128 stands for zero in the data rows.
Some points, one per row:
[107 133 165 076 143 105 141 143 161 157 116 122 094 163 069]
[166 105 166 122 124 080 093 130 082 160 086 125 122 097 135]
[079 115 083 191 157 192 185 157 191 122 132 121 118 140 181]
[131 084 185 125 153 075 102 138 118 187 100 107 077 113 110]
[123 174 096 092 098 194 163 137 148 076 147 152 180 188 125]
[095 073 156 130 169 076 122 137 115 132 121 069 039 092 085]
[157 159 127 094 117 140 108 125 139 131 130 149 178 156 109]
[103 112 176 088 141 102 141 138 139 164 115 099 059 123 084]
[172 173 125 146 099 143 108 081 104 096 133 191 240 145 151]
[109 143 159 061 130 131 136 151 161 133 111 103 128 153 064]
[105 093 184 099 141 076 152 136 137 158 110 100 029 120 074]
[161 180 142 056 119 138 132 119 179 145 131 162 190 196 085]
[127 129 094 167 130 189 159 126 146 080 149 156 149 167 165]
[079 141 081 114 152 131 147 142 161 135 144 097 041 121 137]
[062 112 105 121 154 137 154 163 147 128 141 078 043 137 138]
[170 138 129 135 121 099 084 090 075 141 114 148 138 078 163]
[058 090 168 096 161 107 138 178 150 131 125 062 046 116 050]
[146 096 186 186 130 106 104 113 094 132 104 120 132 091 143]
[068 142 126 081 135 154 177 146 182 142 155 094 089 177 119]
[200 155 154 053 107 097 096 112 109 149 115 132 180 145 096]
[151 174 079 098 119 153 138 119 162 108 153 148 170 163 127]
[115 047 135 212 157 102 099 140 076 122 113 100 087 052 152]
[086 108 087 197 146 138 148 126 155 119 159 105 095 104 179]
[189 168 103 136 115 150 109 117 149 114 125 184 232 147 140]
[118 072 131 191 155 084 087 124 080 173 109 105 069 044 169]
[203 189 110 118 087 106 079 085 110 151 127 212 221 147 166]
[122 183 109 106 129 177 151 124 193 121 139 138 159 169 110]
[150 186 141 028 104 179 161 118 181 095 155 130 195 188 074]
[080 068 121 201 147 130 138 158 099 091 135 074 080 061 138]
[121 143 135 082 110 137 137 136 133 117 133 139 161 170 100]
[118 088 133 153 157 113 126 144 140 173 110 116 085 128 149]
[109 121 191 042 117 080 121 152 121 165 102 096 081 134 057]
[120 135 089 157 138 147 128 125 164 111 136 149 136 129 151]
[117 108 055 216 148 175 146 136 126 097 142 118 095 070 197]
[091 096 186 091 132 098 149 140 106 163 119 078 046 121 106]
[089 097 123 203 119 129 115 099 081 110 136 122 088 087 195]
[167 105 161 129 129 069 092 145 111 150 119 149 146 132 113]
[167 157 132 147 104 166 150 085 106 085 140 175 191 122 147]
[145 155 137 072 092 136 146 118 111 127 133 140 154 160 135]
[164 185 122 075 097 168 125 114 161 128 137 170 211 173 106]
[176 158 117 113 101 140 113 097 127 085 153 166 205 146 125]
[144 113 175 115 149 085 115 138 132 140 109 107 098 095 085]
[110 134 118 154 134 172 144 132 159 096 140 128 147 118 150]
[119 150 086 119 118 134 124 154 135 135 134 142 135 137 132]
[159 195 088 123 102 165 133 111 150 106 126 178 213 153 139]
[141 117 187 155 119 072 052 121 051 159 072 132 105 057 147]
Here are 16 more points, each followed by its number:
[078 112 152 071 118 093 140 168 128 131 138 096 092 155 054] 0
[078 129 096 155 128 164 150 137 158 102 150 108 116 115 132] 1
[104 145 081 147 106 169 151 138 165 120 149 153 166 165 129] 2
[092 067 207 209 137 077 089 121 054 127 098 127 079 092 145] 3
[119 146 087 153 111 198 160 118 147 130 149 164 174 167 185] 4
[120 068 104 192 154 080 106 124 093 157 124 110 062 089 171] 5
[147 169 080 079 093 139 145 109 134 083 166 170 185 160 108] 6
[131 173 087 062 109 169 167 121 186 116 188 131 165 173 092] 7
[090 129 153 064 145 084 108 132 137 151 112 086 050 112 070] 8
[054 073 140 127 140 160 169 161 144 113 142 056 054 142 088] 9
[140 154 126 072 118 116 144 112 140 117 148 127 168 168 077] 10
[107 120 100 125 133 153 147 145 127 132 149 125 122 153 137] 11
[086 111 060 198 145 166 151 156 156 104 123 126 111 121 190] 12
[122 111 065 148 128 166 145 139 118 103 145 116 114 105 160] 13
[124 134 166 083 131 110 107 139 130 144 112 108 125 137 075] 14
[152 183 107 046 109 119 133 132 120 154 135 150 140 176 096] 15
Which three of these numbered points are nearest to each point below, ignoring the 3 directions in which the first points spread most? Their numbers follow each, nearest first.
[169 136 094 150 099 105 106 099 076 099 145 182 175 110 160] > 6 10 0
[188 159 207 034 148 108 125 137 179 156 110 129 143 167 031] > 14 1 12
[159 119 191 077 139 089 127 132 127 183 116 099 085 127 070] > 7 14 11
[105 137 201 038 130 101 127 123 166 150 131 086 098 131 030] > 1 14 7
[182 146 128 155 126 106 101 097 097 085 136 174 191 102 139] > 10 1 14
[148 171 085 100 114 138 132 138 112 146 136 149 135 150 137] > 15 11 13
[158 130 200 101 104 074 090 104 106 147 101 150 124 113 090] > 1 14 2
[071 088 038 202 123 201 160 136 139 085 158 103 132 118 181] > 9 11 0
[137 133 066 178 142 131 119 114 129 117 129 134 127 110 186] > 5 8 12
[170 156 185 062 117 050 069 094 088 141 102 140 124 105 077] > 8 1 6
[127 170 098 046 120 160 162 125 190 155 152 136 148 201 098] > 5 11 4
[077 113 178 094 130 095 128 153 160 178 109 104 083 145 055] > 2 1 14
[111 110 107 247 116 162 122 111 078 077 130 172 155 124 212] > 3 9 0
[202 163 163 086 112 068 074 089 078 142 101 158 132 093 120] > 8 15 13
[082 113 117 127 145 147 171 126 169 127 154 098 079 147 106] > 10 1 7
[154 155 217 067 132 108 097 124 134 143 105 131 157 137 059] > 14 1 9
[181 154 188 074 091 091 100 092 111 125 107 166 161 133 089] > 1 14 10
[076 085 162 166 133 132 167 155 117 142 132 096 076 136 148] > 4 3 11
[186 163 134 092 106 097 082 107 074 101 130 162 179 104 109] > 6 13 8
[112 106 128 181 112 147 159 135 097 120 145 132 133 142 185] > 4 11 9
[158 159 149 096 108 153 151 117 149 086 144 168 186 186 097] > 9 3 10
Now 16 new points, numbered from 0 again:
[142 153 200 076 115 113 125 104 110 127 113 123 138 117 065] 0
[138 116 125 096 120 139 127 146 125 100 138 128 151 136 084] 1
[149 138 099 188 098 149 145 111 092 041 141 190 195 164 187] 2
[096 123 181 094 142 115 151 137 160 134 127 106 056 137 072] 3
[083 174 096 075 114 187 146 158 164 111 124 125 120 160 125] 4
[105 089 184 106 161 080 129 159 160 169 112 087 064 133 080] 5
[146 113 191 155 138 106 083 122 110 155 090 115 126 086 130] 6
[171 141 141 173 094 097 074 095 086 148 114 195 206 120 143] 7
[057 098 104 152 147 173 164 166 186 129 137 077 102 149 135] 8
[127 129 091 088 120 178 155 157 158 080 154 132 165 166 091] 9
[131 091 063 181 125 161 145 130 121 124 152 126 138 108 185] 10
[116 119 132 146 133 141 143 132 121 118 132 115 136 129 110] 11
[166 124 094 205 129 138 108 096 100 115 131 173 148 070 190] 12
[162 142 144 070 125 105 128 109 123 106 140 138 157 152 068] 13
[120 106 087 207 144 173 136 111 126 104 135 111 133 087 209] 14
[171 135 183 104 112 058 068 105 050 156 098 151 156 126 111] 15
The same question for these:
[180 128 153 120 115 072 068 109 050 110 123 150 150 080 118] > 13 1 9
[080 099 099 166 152 131 137 147 124 123 137 100 070 124 173] > 15 14 10
[098 123 131 096 145 125 155 166 168 131 128 113 063 135 101] > 12 3 5
[086 084 167 154 158 096 105 150 129 158 089 081 055 074 126] > 6 8 14
[159 114 135 145 148 130 132 130 159 144 124 129 143 140 119] > 5 8 6
[058 122 153 076 120 131 160 133 140 129 143 086 058 160 089] > 15 3 11
[141 107 158 185 101 096 106 090 055 081 118 149 157 118 142] > 2 11 15
[169 147 134 154 110 141 136 095 112 088 131 177 165 136 171] > 3 12 15
[129 154 188 000 128 071 113 127 133 169 119 098 085 132 030] > 12 13 14
[111 133 089 053 124 155 175 168 162 142 147 107 092 181 093] > 10 12 15
[117 121 102 093 135 183 175 155 158 103 159 098 140 166 099] > 9 1 11
[148 073 122 237 157 104 109 114 117 139 108 118 093 061 185] > 5 12 14
[061 074 156 141 152 122 159 150 136 130 122 057 045 113 081] > 11 0 1
[158 146 198 072 108 106 090 121 125 161 102 137 163 138 068] > 6 11 8
[149 173 167 063 123 075 110 135 137 113 117 155 159 160 055] > 13 3 15
[122 130 074 162 128 163 134 140 131 089 145 139 165 121 155] > 1 9 11
[089 125 076 143 131 205 170 177 155 076 138 128 145 172 158] > 9 1 11
[107 109 047 183 129 165 162 146 150 123 145 132 124 133 181] > 10 12 5
[138 185 073 078 116 166 162 140 181 105 151 168 162 183 128] > 12 15 10
[110 162 105 122 114 163 129 144 131 122 116 142 133 134 151] > 4 15 12
[075 103 135 131 152 162 149 147 146 154 118 069 086 098 131] > 14 6 8
